In the rows, 128 means zero.
A state moves one step at a time under one of 7 hidden systems, and each row is a state written as 20 numbers. Each run below is a few steps of one system.
j_324, trace 1:
[[115 116 157 116 132 101 130 137 109 159 127 108 141 128 173 123 142  77
   97 114]
 [113 130 127  93 114 131 119 172 123 156 117 114 101 163 127 135  93 121
  131 140]
 [150 103 102 122 107 107  92 143 137 147 141 143  84 106 108 144 134 149
  139 136]
 [151 103 121 129 108 153 153 114 114 145 134 137 111 111 153 136 168 145
  122 124]
 [115 146 127 128 143 173 155 116 117 128 138 156 116 147 133 131 125 160
  116 109]
 [119 134 115 143 162 129 103 102 121 109 150 149 126 131 115 136 123 123
  121  82]
 [139 113 130 124 129 123 128 104 113 100 136 102 140 147 138 133 120  88
  126  94]
 [140 131 133 105 110 124 121 124 127  92 113  90 133 159 112 127 105 132
  128 133]]
j_91, trace 2:
[[142 142 136 134  91  85  52 115 128  86  78  46 154 121  82 145 101  63
  118  88]
 [148  84  80  94 127  99  99 172 140  73  87  46 162 136 105 135 127  85
  179 195]
 [137 143 148 144 105  84 146 143 188 109 100 106 188  91  84  91 121 149
  169 242]
 [ 85 148 133 135 147 132 132 194 149 181  68 128 167  55 134 118 189 163
  107 216]
 [ 57 137 143 110 196 130 185 193 138 199 156 191 141 139 181  96 132 146
  125 208]
 [ 80 172 193 146 106 124 154 157 136 252 165 209  82 122 157 111  97 141
   93 114]
 [124  94 106 121 102 183 136 157  90 228 165 184  30 140 185 168 134 112
  122  61]
 [174  94 115 153  94 179 182  58 110 127 217 194  60 169 144 143  97 119
  173  45]]
j_164, trace 3 (8 x 20):
[[148  98  93  90 160 130 125 114 114 102 189 166  70 183 128 134 112 177
  137 112]
 [149 148 186 112  84  87 102  94 116 143 122 109 103 117 130 125 139 167
   52  87]
 [118 109  89  93 182 182 129 132  82  97 105 103 130 152 161 153 174 138
   94 100]
 [158 124 140 102 135  94 130  78 129  74 181 137 108 184 109 112  89 166
  128 115]
 [137 138 157 107 119  85  86 115 112 113  84  73 147 102 135 131 168 137
   57 117]
 [130  87  87  81 189 150 155 138 108  81 138 115 139 169 161 126 153 143
  139 161]
 [143 147 170  97 110  57 116 112 152 115 152 129 115 146  98  99  96 185
  107 161]
 [112 114 118  94 156 109  89 170 111 155  88 102 129  94 154 139 190 142
   77 150]]
j_164, trace 4 (8 x 20):
[[123  94  75 135 141 141  86 171 116 139  80  91 143  79 136 159 181  81
  135 136]
 [156  99 122 131 113 144 200 109 149 118 181 164 121 155 133 108 108 147
  192 172]
 [105 191 173 161  94 105  97 129 155 162  90 131 141  77  90 121 126 157
   90 135]
 [ 97  91  69 136 197 164 129 162 106 149 139 157 132 115 167 146 165  83
  145 120]
 [141 142 177 131  83 110 168 107 143 151 179 158 102 173 124 106  58 124
  151 121]
 [107 159 131 143  96 146  73 152 117 153  57  88 131  89 109 158 139 105
   94  94]
 [152  72  62 133 153 175 155 117 115 100 164 146 114 146 142 148 139 104
  187 117]
 [155 169 194 160  63 100 146  73 156 124 139 131 137 117  96 105  96 154
  119 120]]
j_894, trace 5 (8 x 20):
[[135 113 129 111 118 157 181 134 132 143 148 152 110 150 145 117 128 165
  148 164]
 [127 139 117 155 128 182 149 106 122 137 121 158 120  99 127 140 162 164
  118 110]
 [132 104  95 135 165 157 128 103 101 102 146 135 127 135 147 144 148 103
  127  80]
 [123 148 153 129 123 134 133  91 113 109 144 126 125 165 128 127  92 110
  111  71]
 [152 135 124 129  95 113  81 109 130  94 107  92 120 127  85 143 109 129
  125  99]
 [162 105 136 115 110  75 127 110 145  92 142 102 143 132 115 111 119 121
  147 160]
 [131 145 177 137 107  98 150 116 148 134 113 115 167 100 128 101 142 139
  110 168]
 [105 123 119 131 165 107 110 155 135 132 102 116 168  89 134 123 168 116
  114 163]]
j_26, trace 6:
[[128 121 165 112  92 118 138 133 107 167 130 104 115 152 168 132 110  75
  108  92]
 [139 135 120  97  89 159 133 139 124 106 104  94 105 179 104 139  89 147
  141 132]
 [162 115  92 142 108 116  85 108 143  97 133 129 105 104  76 144 128 155
  152 120]
 [152  91 117 141 128 123 145 112 130 123 127 124 149  83 145 127 187 127
  134 150]
 [106 142 150 125 176 127 167 115 128 111 138 141 169 136 148 101 145 146
  110 153]
 [ 99 160 166 127 145  86 105 127 129 145 135 134 138 131 129 116 107 112
   91 110]
 [123 118 136  96 105 110 109 166 119 160 114  98 106 148 144 138 110  98
  118 128]
 [141 121 110 108 100 141 127 149 135 138 129 130  88 148 107 137 106 160
  151 152]]
j_356, trace 7, 8 rows:
[[155 148 121 132  79 134  88 112 138 109  95 110 105 108  73 145 126 179
  118 119]
 [158  86  95 114 144 141 133 111 112  83 115  96 146 113 142 136 187 138
  124 136]
 [141 145 169 139 133 113 171  74 142  83 146 130 169 139 123  94 120 150
  123 142]
 [101 161 153 117 139 110  96 130 117 103  85  79 165 136 122 129 120 106
   85 110]
 [131  91 142  87 155  73 130 133 111 132 160 114 129 156 179 114 135  90
  108 130]
 [123 151 186 114  88  82 132 142 145 177 137 136 112 131 129 104 102 150
  101 156]
 [103 124 111  96 146 132 102 186 115 173  97 123 106 115 143 142 160 153
   96 152]
 [121 115 123 135 163 134 155 122 128 159 179 198 105 114 155 119 154 166
  122 136]]
j_26, trace 8:
[[103 168 147 152 105 140 116 136 138 176 125 161 107 113 112 134  99 138
  118 107]
 [117 114  88 127 128 174 108 158 104 148 109 121 104 130 137 161 135 100
  132  96]
 [147 113 110 139 117 168 160 104 124 121 165 162 101 150 128 135 113 136
  161 106]
 [140 149 133 172 103 166 138  83 127 107 106 122 147 102 108 139 140 125
  126  90]
 [135 106 109 126 166 133 132 102 111  74 134 104 160 147 143 130 139  88
  133 102]
 [148 129 169 132 107  87 153  89 143 101 155 119 153 142 127 101  99 112
  137 134]
 [124 143 147 119 111  97 106 138 140 106  83  73 166 119 110 122 122 109
  122 155]
 [130 101 111  95 154  74 105 160 142 117 145 120 129 141 120 116 117 123
  149 180]]
j_324, trace 9, 8 rows:
[[ 97 141 146 143 159  83 113 135 145 121 135 123 172 132 121 109  93  65
  142 135]
 [129 131 158 125  79  85 110 152 142 151 102  86 142 120 120 124 105  81
  134 148]
 [132 117 116 116  90 129 124 180 145 159  91 105 121 109 116 136 130 133
  153 187]
 [132 121 125 146 104 133 152 143 155 175 139 168 111  90 123 121 145 164
  150 174]
 [107 146 135 165 126 165 148 125 127 182 130 174 121  86 143 134 156 141
  113 109]
 [ 93 140 111 158 153 181 142 132 115 156 140 167 122 132 138 140 114  91
  142  82]
 [135 133 114 158 107 150 114 103 125 121 145 138 112 142 105 149  86  85
  156  65]
 [161 117 101 144  91 157 112  98 122  83 106  90 130 130  97 154 119 104
  152  92]]
j_356, trace 10 (8 x 20):
[[129 161 155 131 127 139 168  96 144  95 137 138 149 154 108 103 101 171
  130 148]
 [109 147 119 126 155 115  74 128 119 103  95  97 149 116 110 141 136 110
   95  97]
 [146  90 146 113 133 102 155 110 111 131 164 122 132 142 177 117 140  90
  124 118]
 [125 159 173 111  88 107 133 137 142 147 120 119 117 150 111 112  88 152
  114 148]
 [117 113 101 100 156 111  86 167 118 142 108 114 117 114 133 143 158 137
  106 145]
 [132 112 144 138 137 118 164 109 135 155 169 173 124 110 155 110 151 145
  126 143]
 [ 98 177 146 139 121 168 133 134 127 149 101 139 125 130 114 133 116 155
  107 115]
 [122 105  84 115 169 148 107 130 103 117 144 139 104 141 138 150 141 121
  123  92]]
j_894, trace 11, 8 rows:
[[ 98 115 122 181 168 105 130 139 143 166 144 163 171  65 149 119 156  62
  148 142]
 [ 69 143 140 132 141 150 138 183 114 186 105 121 148 141 162 133 107  47
  129 122]
 [ 84 154  94 127 137 161 100 187 140 156 113 146  99 153  90 148  71 116
  163 132]
 [149 103  94 142  83 147 132 147 141 167 161 166  68 128 110 147  99 129
  184 132]
 [160 108 117 144  71 202 194 114 125 135 123 130 112 133 139 140 134 135
  170 133]
 [134 135 104 173 142 202 171  79 126  81 126 144 156 122 113 135 139 137
  160 106]
 [132 131 126 180 141 139 128  68 122  95 147 141 156 113 120 132 124  73
  139  59]
 [131 140 146 142 107 111 106 103 122  97 110  78 158 144 114 136  91  53
  130  78]]
j_123, trace 12:
[[ 97  95  94  94 186 139 135 168 105 136 164 139 114 193 164 133  92  69
  158 121]
 [142 157 135 146  45 129  98 138 155 168 124 147  69 118  66 143  75 162
  152 121]
 [143 103  93 136 113 199 136 126  94 122  74  86 138 100 154 163 194 111
  115  99]
 [130 121 108 155 169 156 179  85 140  90 191 185 138 157 119 112  98 130
  181 120]
 [113 198 179 175  97 112 101 105 152 134  88 121 157  79  81 120 120 145
   94 115]
 [115  92 106 110 187 114 112 135  99  99 118  84 171 139 166 135 150  41
  118 105]
 [145 125 145 123  93  77 134 129 160 127 173 140 108 166  94 108  52 118
  181 157]
 [141 133 132 117  70 136 105 158 132 139  46  65 137  90 109 145 164 148
  111 166]]
j_91, trace 13, 8 rows:
[[ 83 166 114 130 213 135 125 137 144  74  94 123 198 116 101 110 150 165
  115 179]
 [ 68 165 174 110 187  52 100 163 141 156 123 131 171 117 141  94 128 120
   75 167]
 [ 90 135 165  76 112  95 125 209 124 211 113 112 105 156 165 119 102 111
  100 171]
 [130 113 124 108  80 131 142 181 145 205 157 171  53 143 125 132  94 159
  165 173]
 [164 101 117 154  81 156 162 110 131 188 168 195  64  86 143 139 166 178
  141 126]
 [140 118 119 152 142 209 190  72  97 130 158 179 108 127 167 141 176 163
  110  73]
 [114 159 132 152 174 171 133  54  97  87 162 163 127 158 131 135 113 128
   97  22]
 [136 130 126 123 144 104  66  81  93  80 137  92 122 157 121 151 103  68
   94  19]]
j_123, trace 14 (8 x 20):
[[102 147 126 112 180  86  82 124 126 105 171 149 115 175 105 122  73 119
  114  93]
 [161 124 153 118  57  84  74 119 124 142 108  83  98 119 113 144 116 113
  101  92]
 [165  81 106  81 114 151 156 124 102  83 116  73 127 172 153 136 142 121
  140 137]
 [160 126 117 127 122 117 143 100 158  90 151 148 121 127  86 112 124 203
  154 172]
 [128 133 154 137 139 105 129 113 130 134 109 123 163  68 142 116 195 155
   81 149]
 [ 95 114 144 103 195  96 152 142 118 138 169 151 148 156 179 103 131 107
  114 147]
 [107 156 155 105 106  90  94 162 138 177 133 142  89 141 110 123  84 152
  104 135]
 [137  96 101  95 107 149 101 159  95 159 102  97  85 128 153 163 159 122
  104 104]]

Which system made each of these runs?
trace 15, 2 rows:
[[174  49  48  97 140 102  63 148 117 107 129 104  92  99 125 161 184 130
  144 137]
 [169 118 167 119 113 109 206  75 148  74 149 112 174 148 137  84 131 161
  145 187]]
  j_91
trace 16:
[[ 92 142  96  86 209 184 131 135  95 102 146 161 100 189 139 139 129 191
   94 102]
 [141 110 119 118 184  72  91  76 111  95 202 162 106 150 133 123 117 117
  104  62]]
  j_324
trace 17, 2 rows:
[[123  75  83 120 142 132 131 181 127 165 143 137 111 126 154 140 132  77
  176 155]
 [123 141 129 170 102 130 151 136 166 165 153 179 118 104  97 116  96 134
  180 163]]
  j_356
trace 18, 2 rows:
[[144 136 164 139  81 105 115 100 124 132 131 105 124 140 123 131  95  85
  118  77]
 [148 128 122 112  96 115 103 134 140  84  90  70 141 138  89 132 106 124
  142 150]]
  j_894
trace 19 (2 x 20):
[[ 97 156 173 181 131 109 178 123 168 179 165 191 159  95 132  89 109 113
  150 165]
 [ 57 166 143 160 143 137 118 183 136 201 106 148 149 109 137 128 104  63
  129 126]]
  j_164
trace 20 (2 x 20):
[[ 94 150 117 176 146 123  94 136 137 166 147 178 119  97 109 139 107  90
  139  91]
 [124 115 140 152 104 142 150 122 116 169 145 133 125 128 162 136 116  53
  144  89]]
  j_164
trace 21:
[[135 149 122 185  55 170 126 137 149 150  66 104 145  72  90 148 124  95
  166 130]
 [113 106  79 163 164 184 164 134 127 102 114 122 182 117 135 136 143  63
  186 138]]
  j_123
trace 22, 2 rows:
[[ 63 167 121 150 176 144 107 166 136 189 142 197 108 114 121 132 108 134
  116 115]
 [ 99 142 126 152 112 156  96 147 103 199 124 148  87 115 143 161 117  78
  108  51]]
  j_123
trace 23, 2 rows:
[[139 125 106 185  97 143  93 113 135 149 109 139 123  53 104 155 160 107
  138  94]
 [126  90 100 133 173 163 174 119 110 101 138 123 166 136 169 128 156  79
  156 132]]
  j_91
trace 24, 2 rows:
[[126  83 110 137 150 121 147 138 121 166 173 166 117 113 170 129 148  84
  149 126]
 [115 166 149 155  82 160 155 135 146 165 128 158 109 130 107 126  85 144
  148 132]]
  j_356
trace 25:
[[130 120 102 125 160 118 100 118 129 128 167 176  89 124 113 136 132 171
  120 113]
 [136 126 147 146  97 141 141 110 117 172 124 139 117  90 155 136 167 131
   99 103]]
  j_26
trace 26:
[[139 118 137 164 137 107 129  86 128 138 168 166 130  88 139 123 153 118
  122  95]
 [105 160 180 125 125 130 158 117 120 133 120 114 155 154 147 111 106 106
  101 114]]
  j_123
trace 27:
[[149 126 122 163  89 149 141 101 140  91 109  94 159 123 102 135 106  78
  173 118]
 [124 129  93 164 138 141 107 129 144  93  91 105 172  89  92 139 141  97
  161 138]]
  j_91
trace 28:
[[196  68 112  98  86 122 159 112 128  82 115  72 137 131 135 127 161 140
  154 178]
 [137 150 157 128 138  91 147 104 162  71 113 106 187 118  96  91 132 170
  129 198]]
  j_356
trace 29, 2 rows:
[[137 135 141  86  69 164 141 164 119 122  44  41 137 150 126 140 129 138
  119 167]
 [114 127  76 121 169 121 108 166 161 107 135 156 123 128  77 124 113 181
  173 201]]
  j_91
trace 30, 2 rows:
[[109 131 103  97 172 138  69 138  89 142 123 139  84 130 143 159 164 160
   58  68]
 [140  70  93  89 173 130 140 125  94 116 188 143  95 183 174 134 128 104
  137  99]]
  j_324
